<110>: [  6 -91   7  -7   0  13 -27   2  32]
<74>: [-63 -91  -4 -25 -55  -4  -9  57   6]
<67>: [ 13 -91 -11  -1 -16 -11  32 -19   8]
<177>: [  1 -91   7  -2   4   9 -28   5  27]
<181>: [-55 -91  12 -44 -15 -15   2   4  16]
<90>: [  3 -91  31 -51 -64 -24 -18 -52 106]
[  1 -91   7  -2   4   9 -28   5  27] : <177>
[-63 -91  -4 -25 -55  -4  -9  57   6] : <74>

<177>: [ 50  -4  64 -48 -37 -84]
<103>: [-40  50  -6  64 -26 -25]
<74>: [-62  45  28  18  17   0]
<118>: [ 52  66  66 -57 -37 -84]
<110>: [-40  50  -6  64 -48 -70]
[-62  45  28  18  17   0] : <74>
[-40  50  -6  64 -48 -70] : <110>
[ 50  -6  64 -48] : <110>
[52 66] : <118>

<179>: [-47  14 -39 -84  -9  -5 -59 -22  69 -51 -65  51 -30  33  59 -55 -69 -24
 -36  11 -85  27 -89   5 -47  37 -60  75  22 -72 -17  77 -19 -44 -77  21
  78 -62 -21 -55  84  46  88  37]
<177>: [ 70  21 -51 -38  -9  45  -7  14  46 -79 -87   9  34  56  40 -22  73 -31
 -35 -27  38   7   0  35 -52  65 -70  45  29  92  41  17 -24 -89  21 -77
 -70 -72  17  50  69 -30 -32 -75]
<103>: [-35 -73  93 -15  -9 -83 -65 -80  19 -17  58   3 -10  66 -59 -10 -24  16
  -8 -79  -5 -17  41 -13 -22  54 -19 -16 -90 -55  -4 -81  23  80  25  12
 -76 -27  23 -40 -43  46   4  49]
<128>: [-47  14 -35 -84  -9  -5 -59 -22  69 -51 -65  51 -30  33  59 -55 -69 -24
 -36  11 -85  27 -89   5 -47  37 -60  75  22 -72 -17  77 -19 -44 -77  21
  78 -62 -21 -55  84  46  88  37]
<139>: [ 61 -35 -81  59   9  81 -48   8  83  62 -45 -19  73  27  22  81  12 -89
 -63 -33  22 -42  -2 -56 -14  85  32 -93 -29  61 -16 -67 -67 -32  20 -33
  21  88  24 -86 -31   0 -38  84]
<167>: [ 18 -52 -71  94 -14  69  74 -50  91 -82  59  66 -37 -63   8  -2  74  82
 -76  72  20  92 -93  45  22 -60 -46 -54  30 -35 -48 -33  48 -49  44   3
  56 -81 -10 -64  66 -30 -64 -64]
[-47  14 -39 -84  -9  -5 -59 -22  69 -51 -65  51 -30  33  59 -55 -69 -24
 -36  11 -85  27 -89   5 -47  37 -60  75  22 -72 -17  77 -19 -44 -77  21
  78 -62 -21 -55  84  46  88  37] : <179>
[ 70  21 -51 -38  -9  45  -7  14  46 -79 -87   9  34  56  40 -22  73 -31
 -35 -27  38   7   0  35 -52  65 -70  45  29  92  41  17 -24 -89  21 -77
 -70 -72  17  50  69 -30 -32 -75] : <177>
[-47  14 -35 -84  -9  -5 -59 -22  69 -51 -65  51 -30  33  59 -55 -69 -24
 -36  11 -85  27 -89   5 -47  37 -60  75  22 -72 -17  77 -19 -44 -77  21
  78 -62 -21 -55  84  46  88  37] : <128>

<179>: [-75 -80 -40 -10  -5]
<177>: [-75  67 -40 -10  -5]
<139>: [ 13 -80  83  53  25]
<181>: [-75  67 -40 -26  -5]
<128>: [-10  67 -40 -10  14]
[ 13 -80  83  53  25] : <139>
[-75  67 -40 -26  -5] : <181>
[-10  67 -40 -10  14] : <128>
[-10  67 -40] : <128>
[-75  67 -40 -10  -5] : <177>

<179>: [ 57 -38 -30  -5 -55 -19 -58  43 -53 -68  10]
<181>: [ -4  64  51 -26 -74  -7 -37  47 -21   7   4]
<167>: [ -2 -55  64  51  -4  -7  47 -74 -81   7   4]
[ -2 -55  64  51  -4  -7] : <167>
[ -2 -55  64  51  -4  -7  47 -74 -81   7   4] : <167>
[ -2 -55  64  51  -4  -7  47 -74] : <167>
[ -5 -55] : <179>
[ 57 -38 -30  -5 -55 -19 -58  43 -53 -68  10] : <179>

<139>: [-11   5  -8 -27   9  -3 -30   0  43  -4  13]
<67>: [ 25  59  39 110   5 -30 -25 -14 -19  12  -6]
<179>: [ -4  45 -15 -32  22  15 -11   1  24  23  -4]
<103>: [ 12 -29  10 -69   6  17  -8   8 -48  -7 -36]
<181>: [  4 -66   3 -34  -2  -1 -20 -15 -58  27   2]
<110>: [ 26  31 -11 -18   9   6 -17   2  31 -23   8]
<118>: [ -2   8 -31 -16  21  29  -7  15  -1  14   2]
[ -2   8 -31 -16  21  29  -7  15  -1  14   2] : <118>
[ 26  31 -11 -18   9   6 -17   2  31 -23   8] : <110>

<67>: [-99  47 -17 -52 -38  72  20 -28  71  39 -39]
<110>: [-17 -99 -52  47  45 -36  52 -73  96  51  19]
<74>: [-37  45 -36  47  52 -73  96 -52  51 -99  54]
[-37  45 -36  47  52 -73  96 -52  51 -99  54] : <74>
[71 39] : <67>
[-99  47 -17 -52] : <67>
[-99 -52  47  45 -36  52 -73  96  51] : <110>
[-17 -99 -52  47  45 -36  52 -73  96  51  19] : <110>

